Each row is where one point has got to under a steady rotation. How many ticks took it there?
The counts run from 0 to 265.
[ -3 -11   6  -1   1   3   2  11   1  -4  -3   6   5  11  -4   3  -3  -8
  -6   2  -9  11  -1  -5  -7  -1  12   2  12   4 -16 -11   3   2  12   6
  17  -1  10  -5   2  -4   5 -28  -2  -5  -6  19  -5 -11   9  -1]
151
[-13  -7  13  -4  -1   4   8   1  16   0   4   2   6   6 -11  11  -7  -4
  -1   6 -12  13   0  -3   4   0   8  -3   3   7 -12 -17  -3  -2  10   1
   8  -9  11  -5   4 -13  16 -24  -3 -10  -4  12  -9  -4  11  -2]
113
[  0  -7  11   7  -3   8  -2  -1   0   1   2   0   5  10  -8   2 -11   0
 -11   0  -4   6  -4  -2  -8   1   9  -5  17   9 -16  -6   8   8  11   4
  19 -11   7  -6  -7 -11   0 -27  -6  -9  -4  10  -8 -11   3   0]
143
[ -2  -7   5  -5  -3   8  -4   0   4   0  -1  -2   4   7  -6   2  -7   0
  -8   1  -5  12  -4  -2  -2  -4  13  -7  12  11 -14 -10   2   7  10   8
  16 -10  10  -7  -4 -14   9 -29  -3 -12  -2  11  -8 -16   3  -1]
230
[ -9  -5  15   3   3  10   2  -5   0 -11  -2  10   0   4 -12   6 -14  -5
  -3   1 -14  -2  -6  -8 -15  -6   4 -14   3   7 -12 -10  12  -8  17   1
   8   7   5   2  -1 -14   1 -23 -10   4  -3   9  -8  -5  -1  -5]
178
[  0  -9   2  -8   7  10   6   8   4  -9  -9  10   1   6  -3   3   3  -6
  -6   6 -15   5  -5  -9 -12 -10  14  -9   0   6 -13  -6   7   2  12   4
  12   4   6  -6  -1  -9   5 -29   0  -3  -8  18  -6  -5   3 -10]
159
[-12  -7  16   3   1  11   4  -3   2  -5   1   9   2   3  -9   9 -15 -13
   1   2  -9   4  -1  -8  -7  -3   6  -7  -2   0 -14 -15   2  -8  20   3
   7   6  11   1   6 -13   7 -27 -11   1  -4  12  -8  -3   2   0]
183
[-15  -4  16   2  -5   5   5   0  11  -6   9   6   6  10 -13  10 -15  -6
   1   3 -11  13  -3  -1  -1   1   3  -1   8  11 -13 -15   0  -9  17  -2
  10  -2  10   1   3 -11   9 -21  -7  -5  -1  10 -10  -7   8   0]
107
[ -5  -6  14  -2   4  12   2  -8   8  -7   4   4   3  -3 -14   8  -5   4
  -5  10  -9  11  -6  -7  -5   5  12 -16   5  11  -8 -12  17  -3   7  -1
   4 -10  -4   4 -12 -14   6 -20  -2  -6   1  15 -10 -10   7 -12]
210
[  1 -13  13  -3   3  12  -2   2  -3  -2  -7   7   2   8  -7   1  -6  -3
  -6   0 -12   2  -4  -9 -13  -9  11  -8   2   4 -18  -6   6   5  16   8
  10   0   6  -3   0 -12   3 -30  -6  -6  -3  10  -4 -16  -3  -3]
66
[ -5 -12  10  -1   1   6   2   8   0  -3  -1  11   6  13  -4   3  -3 -12
  -4   2 -11  12  -3  -6  -7  -4  11   2   9  -1 -21 -13   2  -1  16   4
  11   2   8  -2   3  -4   1 -28  -3   0  -6  16  -6 -13   5  -5]
70
[ -3  -4  14   3   1  14   0  -7   3  -6   3   1   1  -6 -17   3 -12   2
  -8   9  -3   6  -4 -11 -10   5  10 -18   0   9 -11  -7  12   4  12   2
   7  -8   2  -1  -8 -20   8 -20  -2 -12  -1  14  -7  -8   4  -6]
216
[-11  -2  13   9   6   8   7  -4   1  -9   2  10   1   8  -8  10 -15 -12
  -6   2  -8   4  -2  -4  -9  -1   5  -7  10   0 -13 -15  11 -10  13   0
  11   7   8   1  -1  -8   1 -25 -10   7  -5  14 -11   2   6  -5]
176
[ -4  -7   3  -8  -1   7  -2   9   6 -11  -5   2   3   8  -9  -2   1   3
  -9   3 -14   8  -6  -4 -10  -6  11  -7  11  14 -11  -6   8   1   9   4
  17  -4   1  -6  -7 -13   3 -28   0  -9  -2  14  -6 -16   3  -5]
235
[ -2 -11   9   0   2   6   2   3  -1   3  -2   9   4  14  -1   3  -5 -10
  -6   1  -9  12  -2  -2  -4  -4  12   2  12  -1 -19 -13   2   4  13   6
  15  -1   9  -6   2  -4   4 -31  -5  -3  -7  12  -9 -11   4  -2]
69
[  0  -7   2  -8   9   9   6  -1   6  -5  -5   5   0   8   1   4   2  -1
  -8   3 -14   9  -5  -3  -5 -13  15 -12  11   5 -14 -12   8   1   4   5
  14  -1   6  -5  -5  -8   5 -31  -6   1 -10  12 -11  -5   1 -11]
161
[ -7  -9   4  -6   0   7  -4  12   6 -12  -5   5   4   6 -10   0   0  -1
  -6   5 -12   9  -5  -5 -10   0  12  -3   9  11 -11  -8   6  -1  14   3
  15  -3   4  -5  -3 -11   4 -26   0 -10  -1  21  -5 -18   7  -3]
234
[-10  -6  11  -2   2   7  11   5  15  -7   1   5   4   0 -18   9   0   2
  -3  12 -13   7  -2  -9  -7   3   7  -8  -2  12 -11  -6   8  -4  11  -2
  10  -8   2  -4  -3 -13  10 -19   4 -10  -2  17  -6  -3  13  -9]
121
[-12   0   8  -5   6   8   9  -1   5 -16   3  12   1   6 -12   5  -1  -6
  -9  10 -14  16  -4  -4  -5   0  11  -9   2   6 -12 -11   8  -5  14  -5
   6   5   1  -1   1 -10   6 -19   1   2  -5  18 -10  -3   7 -16]
2
[-14   1  13   6   3   7   6  -7   3 -13   6   9   0   4 -11   9 -16 -10
  -7   4  -7  10  -3  -5  -8   2   7 -10   7   3 -12 -17   7 -10  17  -2
   7   7   6   1   0 -12   3 -21  -8   5  -4  12 -12   0   6  -6]
95
[ -9  -1   7  -4   4  11   2 -12   8 -13   3   4  -3  -2  -8   7 -11  -3
  -7   7  -6  10  -7  -4  -4  -3  14 -20   3   9  -8 -14  11  -6  11   1
   4   1   1   2  -5 -18   8 -23  -6  -2  -2  11 -12  -4   1 -10]
10
[ -6  -5   1   0   7   5   7   7   4 -17  -6   8   2   3  -4   4   1  -3
  -9   7 -13   4  -7  -7 -15  -1  12 -10   8   8  -8  -9  14  -6   9   1
  16   2   3  -4  -6  -8   2 -28  -1  -1  -4  21  -8   0   9  -9]
246
[ -3  -3   1  -3   7   7   6  -3   5  -9  -4   5   0   3  -5   5  -3   3
 -12   4 -13   1  -7  -5 -14  -9  11 -15  11  11  -9  -5  15  -2   4   2
  19  -2   4  -4  -8 -13   2 -29  -4  -2  -6  15 -11  -2   4  -8]
248
[ -9  -6  14  -4   4   9  11  -4  15  -6   3   8   2   1 -18  10   2   3
  -4  12 -15   9  -5  -9  -7   0   7 -12  -4   9 -11  -7   9  -2  11  -2
   4  -6   0  -2  -2 -15  10 -18   2  -7  -2  13  -7  -4   9 -14]
203
[ -7  -8  12  -5  -6   6   1   1  16  -5   1  -1   3   5 -14   6  -6   6
  -2   3 -15   2  -7  -4  -6  -7   7 -11   5  17  -8  -9   4  -2  12   3
  12  -8   7  -3  -4 -18  12 -25  -2 -12   2   6  -7 -12   2   1]
29
[ -9  -2   7  -3   9   7  11   0   4  -7   1  12   1  11  -3   7  -1  -9
  -9   7 -13  16  -2  -1  -5  -5  11  -6   9   0 -15 -14   7  -1   9  -2
  10   5   5  -3   1  -5   5 -26  -4   6  -9  16 -13   0   7 -12]
82
[ -7  -4  16   3   1  12   2 -10   4  -6   1   8  -1   5 -10   6 -14  -2
  -3   1 -11  -1  -5  -6 -13  -9   5 -14   6   7 -13  -9  11  -7  14   1
   9   3   6   3  -3 -17   2 -25 -13   4  -3   4 -12  -5  -5  -4]
179
[ -3 -10   9  -7   0   5   3   3  16  -1   0   2   6   6  -9  10   0   8
  -1   7 -16   7  -7  -2  -2  -3   9  -6  13  14  -6 -11   8  -2   3   4
  16 -14   3  -2 -10 -12   8 -27  -4  -8  -1  10  -9  -8  10  -3]
36
[ -5  -3  14   2   3  12   4 -12   8  -2   9   2   3   1 -13   7  -7   6
  -9  11  -6  12  -7  -2  -3   4  11 -17   8   9  -8 -10  16   1   5   0
   8 -11   0   2 -14 -14   6 -19  -2  -7  -1  11 -13  -6   4 -10]
211
[ -3  -2   5  -2   9   8   9  -6   5  -9  -3   9  -1   8  -5   4  -3   1
 -11   4 -12   4  -7  -4 -12 -14  10 -16  10   6 -12  -7  13  -1   5   1
  15   1   3  -3  -7 -12   2 -28  -6   5  -8  10 -14   1  -1 -12]
167
[ -3  -5   9   0   5   7  12  -5  10   1   4   0   4   1 -10  10  -5   1
  -6  12  -9  11  -3  -5   1   5  13 -11   8   6 -10 -12   8   2   2   1
  12 -14   7  -6  -6 -11  12 -24   0 -10  -6  17 -12   2  13  -7]
125
